In the rows, 128 means zero.
The same turns and mirrors carry the whole set onto itself, and each row onto the other rows of its family. Which rows share a family with each named row? Give them in list order.
These 15 rows form 5 families of 3 rows each.
M: [153 122 168 118 141 149 110 125 104 151 127 115 145 150 131 136 122 132
 124 143 157 130 102 123 102 141 128 126 110 136 127 147 140 136 169 161
  99  99]
P: [162 113 145 128 148 165 143 124 133 152 155 113 143 175 122 142 118 138
 122 145 157 127 100 129 146 115 129  99 127 134 159 157 137 143 186 118
 117 124]
J: [128 103 136 131 105 131 110 117 113 127 126 138 145 121 127 126 154 137
 130 120 145 163 111 146 147 140 155 143 166 109 126 132 141 157 161 147
 133 140]
U: [165 112 165 137 117 161 119 106 100 132 156 110 141 173 135 152 116 141
 133 139 156 124  89  99 135  95 128 117 153 113 145 150 130 134 169 130
 121 123]
E: [134 109 114 111 141 149 134 139 133 143 134 135 147 122 115 125 150 131
 123 124 136 155 124 165 150 150 141 120 143 124 149 143 138 169 164 137
 131 138]
C: [172 110 142 121 124 167 152  95 102  98 106 119  97 145 134 111 144 116
 146 129 117 132 140 115 144 110  98 122 149 147 153 123 127 128  97 134
 133 111]
L: [139 120 126 122 140 134 116 135 107 142  97 142 137 122 112 124 140 119
 138 118 123 158 130 147 115 159 119 139 132 138 135 107 116 150 131 170
 115 114]
V: [162 117 104 126 156 169 159 132 118 139 129 137 125 150 107 134 139 117
 146 126 118 137 129 133 159 109  92  98 155 137 173 122 111 154 140 124
 132 136]
G: [156 125 143 128 138 119  95 132 124 125 105 166 126 112 118 117 151 138
 146 120 151 153 114 161 136 127 141 150 140 118 152 122 147 118 146 132
 138 146]
W: [171 128 134 139 154 156 133 116  99 146 112 135 113 169 118 132 128 113
 155 130 126 133 110 109 119 108  84 105 120 147 149 110 103 134 130 151
 106  95]
Z: [180 136 142 133 156 155 113 132 107 117 107 157 111 136 112 137 142 131
 168 123 135 127 112 123 141  82  95 132 147 132 174 109 123 104 124 123
 135 141]
R: [168 108 175 125 113 158 136  87 115 107 119  98 116 169 145 112 119 127
 121 144 158 126 120 119 128 119 138 122 132 139 139 154 145 119 147 134
 122 102]
H: [142 107 144 115 112 139 132  95 117 109 101 125 111 115 144  96 156 123
 128 131 136 153 135 154 135 148 147 146 137 137 128 139 151 139 126 144
 130 118]
X: [179 129 183 129 142 143  97 124 120 122 124 137 137 163 124 142 120 146
 139 131 173 120 102 127 126  95 140 129 129 125 163 140 147 101 166 118
 123 126]
Q: [157 112 119 146 124 158 140 114  96 123 130 148 116 139 121 139 148 119
 160 119 113 148 110 113 158  93  91 121 180 119 156 108 107 145 123 137
 132 138]

Same family as P: E, V
Same family as W: M, L
Same family as C: R, H

The same turns and mirrors carry the whole set onto itself, and each row onto the other rows of its family. Which rows share a family with each named row? Give them in list order.
These 32 rows form 4 families of 8 rows each.
rupi: [135 146 109 117 124 161 122 151 131 144 125 147 112 135 105 139 152  95
 123 118 131  99 125 131 121 120]
fik: [127 137 167 142 117 157 144 118 168 122 140 103 132 123 153 146 128 133
 155 131 126 141 129 129 119 131]
pulus: [144 138 101 124 123 160 130 162 114 148 116 125 113 128 118 125 165 128
 128 140 127 108 121 146 131 118]
pilu: [140 139  85 142  94 112 136 140 145 150 138 142 145 164 120 140 121 132
 141 121 120 117 145 144 127 140]
gesut: [148 126 150 139 104 139 143 153 107 109 137 127 125 137 130 134 136 125
 100 122 155 122 133 139 122 105]
tedo: [128 116 153 153 100  99 143 118 133 142 118 138 134 166 145 148 111 132
 144 107 139 148 127 137 126 131]
zub: [128 161 134 128 114 146 111 123 150 114 135 141 138 112 120 158 137 108
 156 123  87 109 108 135 129 147]
farir: [129 126  92 132 131 151 118 113 121 115 111 118 132 135 143 130 150 123
 144 147 117 120 117 150 148 179]
Sar: [141 131  87 143 105 110 133 142 130 155 124 156 127 156 110 152 129 146
 141 118 113 136 134 148 124 129]
reko: [124 148 130 137 118 133 115 125 145 127 137 137 148 103 112 155 134 125
 172 117  88 109 112 136 120 150]
nik: [117 126  92 129 121 157 135 113 110 111 106 119 124 128 142 142 140 125
 153 150 111 129 114 165 140 169]
lub: [116 143 128 136 106 132 139 129 137 132 137 137 135 102 113 165 126 125
 179 131  94 112 107 143 118 140]
dirop: [143 140 100 114 133 162 117 144 127 153 125 136 106 125 108 127 157 115
 117 114 129 111 125 146 118 124]
buzav: [125 119 144 137 133 116 148 114 127 143 124 141 134 154 126 159 103 150
 129 109 139 153 149 124 117 137]
Pazo: [101 114 123 148 135 148 124 111 113  84  91 118 124 135 125 119 132 122
 123 116 143 140 131 145 127 117]
zavam: [135 119 164 127 115 131 132 152 111 138 125 133 126 132 127 124 138 121
 107 116 155 119 128 139 123  97]
kape: [115 131 173 149 111 146 123 115 153 113 115 111 131 118 151 134 134 115
 164 111 116 142 110 146 121 119]
rafe: [ 93 105 126 126 150 150 124  98 140 100 114 116 133 135 129 128 128 136
 131 127 143 150 149 154 127 133]
vepet: [104 104 131 134 126 139 115 112 119  95  98 116 136 141 146 107 135 124
 120 130 143 142 131 162 140 124]
mep: [150 125 153 129 118 145 132 156 109 123 140 121 142 138 136 119 131 126
 107 127 159 121 143 136 126 115]
vebof: [134 149 128 141 100 131 126 138 153 130 142 127 138 115 126 156 144 138
 177 135  86 117 110 151 128 138]
Dofod: [123 140 163 150 114 148 134 115 168 119 131  94 133 133 154 128 128 118
 167 125 131 135 119 133 126 134]
giv: [100 106 124 138 148 151 110 108 125  95 103 119 138 131 125 112 128 122
 132 116 145 146 139 150 125 125]
nof: [137 143  90 142  95 120 131 132 138 134 128 157 145 173 124 155 117 115
 141 118 112 122 143 137 132 148]
feke: [134 145  98 108 121 165 134 145 116 145 120 130 101 118 112 131 146 123
 113 129 123 118 120 161 120 116]
subi: [112 145 165 153 109 142 142 113 154 101 118  92 120 134 146 138 133 118
 162 121 126 123 113 140 128 127]
Mebik: [110 122  93 130 138 138 112 112 120 115 102 121 125 129 124 136 153 137
 156 145 107 123 115 164 146 158]
siz: [128 138  85 135  91 108 153 140 135 151 135 144 131 152 115 145 114 139
 135 134 123 119 133 152 126 129]
Fozes: [118 131  88 125 129 144 115 108 130 109 111 132 127 152 135 132 146 108
 130 148 124 114 118 146 153 169]
lefak: [132 123 155 138 126 103 133 110 133 147 131 140 127 156 125 153 104 139
 131  97 140 150 130 132 119 138]
lezo: [127 125 156 145 108  97 141 108 132 125 131 137 114 159 124 165 111 136
 132  98 136 141 124 145 122 132]
gekem: [131 127 156 121 129 157 145 154 119 127 138 112 138 131 131 129 134 133
 115 135 158 114 154 133 122 112]

Same family as lub: gesut, nik, Pazo, feke, subi, siz, lezo
Same family as Dofod: pilu, farir, reko, dirop, mep, giv, lefak
Same family as Mebik: pulus, tedo, Sar, zavam, kape, vepet, vebof

The same turns and mirrors carry the whole set onto itself, and each row onto the other rows of its family. Which rows share a family with each named row? Give them in list order.
These 20 rows form 4 families of 5 rows each.
sorap: [ 91 150 120 127 113 140 144  94 131 135 132 145 130 159 142 100 114 131
  80  94 111 150 114 126 120 152 114 111  85 101 116 148 118 108 129 111
 141 103 130 123 150 149 120 154 106 133 103  97 177 146 127 141 158 124
 133 128]
leku: [126 115 124 121 137 142 125 111 150 125 118 113 126 124 135 126 112 116
 150  95 142 133  99  95 139 116 121 140 124 111 126 117 152 127 113 153
 152 148 110 195 132 128 142 100  87 167 118 105 122 138 128 140 151 120
 119 157]
fidup: [ 94 114  99  90 142 142 121 128 162 125 123 134 138 131 137 127  77 111
 109  90 139 135 118 114 126 140 151 115 131 113  97 156 115 107 127  98
 134 137 115 130 113 129 140 141 102 143 111 116 155 154 117 128 100 103
 120 159]
bufu: [ 95 145 113 129 118 143 134 104 142 134 140 142 117 148 150 117 107 128
  77  95 129 134 114 102 131 153 109 122  93  91 111 120 138 124 145  97
 147 123 131 127 155 152 104 159 104 132 102 109 196 157 137 130 156 122
 126 118]
gigo: [114 116 103 122 151 127 132 107 160 129 111 100 133 124 152 118 110 125
 142 112 156 137 110 106 122 136 124 157 122 113 133 119 136 131 100 140
 147 145 111 179 129 109 149 106  94 150 122 120 120 146 115 143 167 100
 120 151]
rup: [116 115 104 137 130 130 126 118 145 130 113 100 132 139 144 118 125 123
 153  92 148 122 102 106 123 128 135 152 115 133 142 108 156 137 100 131
 149 141 111 174 134 109 148 126  97 151 124 113 124 136 116 136 147 107
 107 159]
peku: [119 163 133 138 169 152 117  98 135 104 136 147 135 155 117 122 122 144
 127 105 113 107 116 101 100 146 129 144 127 125 136 131 141 133 125 134
 132 155 140 172 156 113 164 105  97 100 120 120 144 169 142 153 128 164
 142 130]
kigi: [ 91 151 130 144 123 146 134 110 127 139 138 147 125 121 132 116 109 134
  77 115 117 143 103 124 134 138 121 106 100 105 121 150 133 119 132 111
 141 128 136 138 168 149 107 141 121 147  91 117 202 139 127 136 138 121
 125 116]
rumaf: [132 171 122 119 182 147 117 113 125 108 139 140 152 150 124  98 114 141
 142 123 115 105 107 105 119 141 136 131 138 126 119 118 136 146 124 122
 104 155 136 166 151 120 162 108 102 116 128 127 143 161 122 153 132 154
 162 127]
nug: [114 123 105  97 140 139 125 144 155 111 135 128 144 137 140 130  82 131
 123  80 122 137 129 109 136 145 129 106 126 109  87 160 125 108 141  91
 143 121 102 139 113 129 142 124  97 140 119 120 147 141 114 117  97 108
 118 152]
ruz: [143 150 163 111 141 116 125 112 127 137 159 111 122 160 112 120 127 122
 108 137 130 114 113 103 108 124 140 129 101  96 134 114 150 132 170 132
 108 127 142 118 139 105 120 137 126 118 116  98 165 145 113 106 139 138
 131 128]
Gise: [101 140 109 135 106 144 143  85 134 145 141 133 117 146 136 113 106 120
  88 100 124 150 108 108 133 142 105 109  89  94  98 133 126 129 142 124
 144 115 122 135 159 156 114 137 116 141 108 127 200 149 133 136 150 120
 123 114]
torib: [108 118 112  85 147 126 120 141 134 116 130 127 143 117 134 149  82 143
 118 107 135 137 124 104 139 131 138 118 123 101 104 167 131 116 127  98
 140 132 107 127 112 132 120 132  89 154 102 116 149 142 109 140 100 105
 109 131]
rar: [122 144 149 135 167 150 125 123 118  99 155 128 135 149 131 107 121 136
 139 102 120 111 124 104 108 140 125 126 145 127 138 120 146 150 140 138
 135 163 142 169 149 119 162 110  92 121 130 136 145 154 144 123 129 163
 149 115]
dit: [128 132 165 119 147 114 120  92 116 124 146 111 109 151 116 124 134 121
 118 138 139 115 104 101 101 127 138 118  99 104 114 131 127 131 177 131
 106 109 149 107 139 104 129 142 111 119 112 102 148 159 117 117 144 144
 122 132]
Sanod: [114 137 101 121 133 134 115 112 126 126 104 109 135 130 154 108 106 122
 153 106 148 113  93 100 128 126 127 145 120 126 137 114 134 138 101 132
 146 163  95 166 130 142 135 121  85 169 129 110 127 143 114 153 155 111
 123 136]
kam: [129 162 136 132 169 157 121 103 142  93 132 129 135 147 116 107 119 143
 139 125 122 101 123 106 102 139 120 136 131 123 136 130 132 146 137 126
 124 172 145 166 153 129 163  86  98 111 128 124 156 152 148 131 141 153
 131 139]
Surit: [102 101 105  90 139 142 129 128 143 114 135 137 152 126 139 131  85 132
 129  96 134 135 117 119 132 138 138 117 108 108  78 158 121 110 119 115
 121 113 119 136 127 139 134 123  95 137  94 114 144 146 129 131 110 103
 109 170]
bam: [132 152 154 132 157 114 111 104 132 130 140 122 122 134 105 115 145 131
 126 139 129 119  94 111 128 131 137 117 106 107 122 112 142 131 157 113
 102 108 159 121 148 108 120 136 110 139 113  93 162 154 101 110 167 140
 127 129]
Guk: [125 135 150 121 142 113 130 103 111 123 152 118 122 177  99 120 141 126
 110 131 128 120 110 108 118 129 153 128 108 103 134 111 141 144 151 120
 126 108 137 105 132 102 141 145 102 131 126  93 178 165 112 114 146 146
 126 116]

Same family as peku: rup, nug, Gise, dit
Same family as fidup: bufu, gigo, ruz, kam
Same family as leku: sorap, rar, Surit, Guk

The same turns and mirrors carry the whole set onto itself, and each row onto the other rows of its family. Which rows share a family with each named row? Give them in list order.
These 16 rows form 4 families of 4 rows each.
kon: [123 105 141 136 131 135  91 155 113 156 139 115 139 106 112 115 124 120
 125 165 123 147 174 112 153 128 134 135 193]
riloz: [112 115 141 140 124 129  90 153 109 155 131 110 127  84 118 109 122 116
 121 150 121 126 178 121 147 130 127 128 191]
tane: [101  98 147 123 119 141  88 145 119 158 135 115 145 105 112 131 129 106
 125 157 116 138 159 114 141 134 136 127 194]
Nov: [158 123 160 107 136 157 138 134 104 149 133  97 134  90  89 117 109 106
 147 152  96 133 158  70 128 163 141  79 153]
zeriv: [115 120 156 137 125 126  92 159 122 156 153  95 117  96 134 119 126 125
 130 159 129 144 167 105 144 129 124 132 192]
fedu: [111  76 138 111 165 131 107 149  90 136 156 125 145  93 114 118 109 136
 138 127 123 127 140 113 156 188 158 100 130]
Zod: [129  65 146 103 166 130 111 158  95 138 146 126 130  77 112 111 109 155
 144 123 123 132 152 101 156 182 153  93 137]
ruzi: [137  89 131 134 100 144 115 136 105 173 173 100 106  95 101  91 108 140
 184 116 129 115 132  91 127 123 144 117 146]
Nevik: [119  68 134 117 101 157 113 139 121 164 178 110 116 113 105 105 114 133
 181 127 130 131 123  94 120 132 154 119 151]
bupu: [128  91 139 113 161 130 108 156  83 128 153 116 122  70 137 108 112 150
 138 111 131 128 160  89 156 185 148  94 137]
Belir: [143  79 126 125 103 155 114 137 110 173 175 112 118 109  95  94 113 146
 181 128 130 135 134  78 135 118 150 120 153]
zolin: [121  84 144 111 160 124  95 154  94 148 150 121 123  75 119 112 110 155
 150 112 121 109 160 116 161 177 149  94 128]
ver: [133 126 143 104 124 170 137 129 103 143 143 102 145 101  95 109 109  93
 142 145 100 128 153  74 125 167 149  79 145]
vinuk: [130  92 138 123  97 143  98 134 113 175 178 101 105  93 114 103 124 153
 172 118 138 130 133  67 135 119 136 112 156]
Dapap: [148 145 156 112 127 158 133 135 111 154 136  87 121  91 101 111 108 104
 153 144  94 114 170  83 129 161 137  78 146]
Dovi: [156 143 156 117 141 146 131 125  89 147 144  84 128  85 109 120 111 107
 146 135 104 125 151  62 132 166 134  80 145]

Same family as ver: tane, fedu, Nevik
Same family as Dapap: riloz, ruzi, zolin

The same turns and mirrors carry the whole set onto itself, and each row onto the other rows of its family. Which rows share a family with each named row? Give them in list order.
These 40 rows form 5 families of 8 rows each.
sipum: [154 130 118 148 129 123 140 166 156 161 141 139 148  95 146 153 139 120
 132 118 165 112 125 162 145 151 159]
potet: [138 121 116 155 165 165 119 136 123 154 156 125  99 117 101 144 136 125
 147 131 139 146 103 150 136 174 151]
gib: [130 168 130 112 142 145 128 110 101 135 156 136 110 134 127 150 161 103
 132 139 136 122 131 121 117 182 147]
pag: [121 107  97 121 136 147 135 135  98 170 133 133 101 154 111 155 144 107
 116 130 124 112 105 129 129 176 128]
laba: [136 144 115 101 121 141 104 148 131 135 140 147 144  98 140 139 143 132
 112 155 143  78 146 148 137 151 154]
migil: [139 153 135 119 143 131 117 152  82 143 128 120 114 117 108 135 174  96
 154 107 154 126 105 133 131 153 121]
Nasem: [136 134 116 125 113 132 116 155 109 144 142 157 144 109 141 142 168 108
 111 142 143  84 156 154 150 160 164]
nefe: [113 157  73 122 111 125 120 149 140 162 146 161 127 108 148 139 143 119
  99 143 131  99 115 149 110 175 142]
vom: [130 133 123 110 157 129 117 160  85 168 108 128 103 103 111 152 151 113
 154 100 129 133 107 133 128 162 121]
vad: [142 146 116 108 135 150 102 125 111 153 148 126  88 128 123 137 158  97
 137 125 120 142 147 118 136 164 158]
sukon: [128 125 102 131 156 141 145 160 101 166 150 145 124 143 137 142 139  77
 137 127 146 101  90 120 108 173 136]
Vun: [115 134  93 134 136 114 138 140 124 172 144 172 108 104 149 110 141 121
 111 148 150 102 108 142 121 158 124]
lanut: [145 160 119 120 115 113  92 154 140 139 134 138 134 101 133 126 166 121
 108 135 161  93 142 138 140 164 147]
mib: [139 152 102 108 128 160 111 170 124 130 147 148 129  95 126 126 147  99
 119 139 144  81 137 130 159 169 172]
rarup: [111 133  85 147 135 123 123 160 121 150 159 173 121 109 145 144 144 118
  87 128 149 116 118 149 111 143 163]
sadeg: [118 145  99 118 148 144 150 163 103 151 152 119  98 146 117 164 135 113
 135 135 135 115  98 129 105 159 130]
disob: [141 129 120 106 121 133 113 133 133 153 131 140 146  79 114 130 157 127
 121 153 131  98 155 131 134 149 138]
Des: [122 141 139 141 173 152 131 151 125 139 152 116 150 107 121 158 134 119
 145 118 136 139 104 135 131 179 167]
vif: [144 154 116  85 169 134 110 169  83 147 124 146 124 100 125 146 150 112
 141 107 140 130 102 132 124 166 125]
Kifu: [138 149 115 114 136 135 149 167  96 163 120 124  88  94 121 127 152 104
 140  96 131 145 134 141 139 148 134]
benu: [143 150 108 119 126 141 112 166 127 168 126 126 130  70 156 118 156 116
 113 103 119 118  91 147 134 151 127]
vesop: [133 127 117 137 152 123 118 162 146 167 132 155 134 120 136 151 136 145
 129 107 172 123 116 148 131 154 184]
kavi: [113 128  82 135 128 122 136 169 104 157 127 175 138 111 126 128 129 106
 117 132 130 109 128 147 111 171 175]
befe: [147 145 120 135 171 174 149 144 112 161 144 122 100  87 117 149 137 129
 136 136 140 124 123 169 127 184 146]
limam: [152 128 139 113 119 155 135 110 117 161 134 145 116 139 126 130 160 111
 125 111 128 128 138 116 125 155 149]
Venaz: [137 140 128 142 165 165 130 149 123 149 149 116 113 115 120 155 123 122
 153 130 110 137 113 138 119 184 158]
Rav: [136 141  91 125 122 148  94 164 117 141 148 153 124  66 139 129 166 104
 123  88 151 105 111 158 138 140 150]
retid: [119 136 110 126 154 146 140 150 105 152 146 129 100 151 121 137 135  84
 117 124 136 105 104 123 121 184 112]
lona: [146 139 123 139 144 157 145 133 110 148 147 128 119 103 114 168 146 124
 177 110 130 137  95 143 121 174 152]
Bunil: [138 146 138 112 146 148 116 110 120 156 150 149 104 123 115 145 159  97
 154 126 145 131 139 110 143 175 138]
tepo: [136 151  94 102 141 157  99 155 135 161 134 152 143  94 131 141 158 103
 114  81 169 109 103 160 139 172 139]
kare: [146 126 104 130 135 141 130 169 144 150 149 148 142 109 144 168 144 148
 123 106 157 106 123 182 143 159 154]
piga: [151 133 112 147 143 132 142 152 169 162 150 114 137 100 144 141 130 126
 125 119 155 112 139 160 120 169 139]
fazet: [110 134  71 134 129 122 133 154 122 168 144 170 119  85 148 139 131 110
 119 139 151  97 113 155 112 150 147]
did: [104 124 119 130 151 170 130 132 111 163 146 127 104 138 112 125 143 119
 105 130 147 102  97 140 115 153 124]
kur: [139 149 100 143 116 120 104 155 131 161 125 155 145  71 131 123 162 116
 135 102 147 119  97 166 133 168 136]
bogip: [117 144 115  93 141 142 125 123 121 141 158 147 119 119 126 147 148 103
 167 123 146 111 148 106 139 171 155]
kimir: [137 151 108 120 122 133 102 155 126 141 132 150 149  79 150 121 153 104
  98  93 143 119  98 154 131 145 135]
Moli: [145 138 115 118 156 135 119 153  84 151 117 115  97 112 117 138 155 106
 137  96 136 132 119 163 146 186 121]
mani: [145 127  91 149 121 126 128 176 161 159 141 134 133  95 124 155 135 144
 135 137 149  95 109 148 130 158 156]

Same family as limam: mib, Kifu, vesop, kavi, befe, tepo, did
Same family as kare: potet, pag, Nasem, vad, rarup, Rav, Moli
Same family as nefe: gib, migil, lanut, sadeg, lona, kur, mani
Same family as retid: sipum, laba, vom, Venaz, Bunil, fazet, kimir

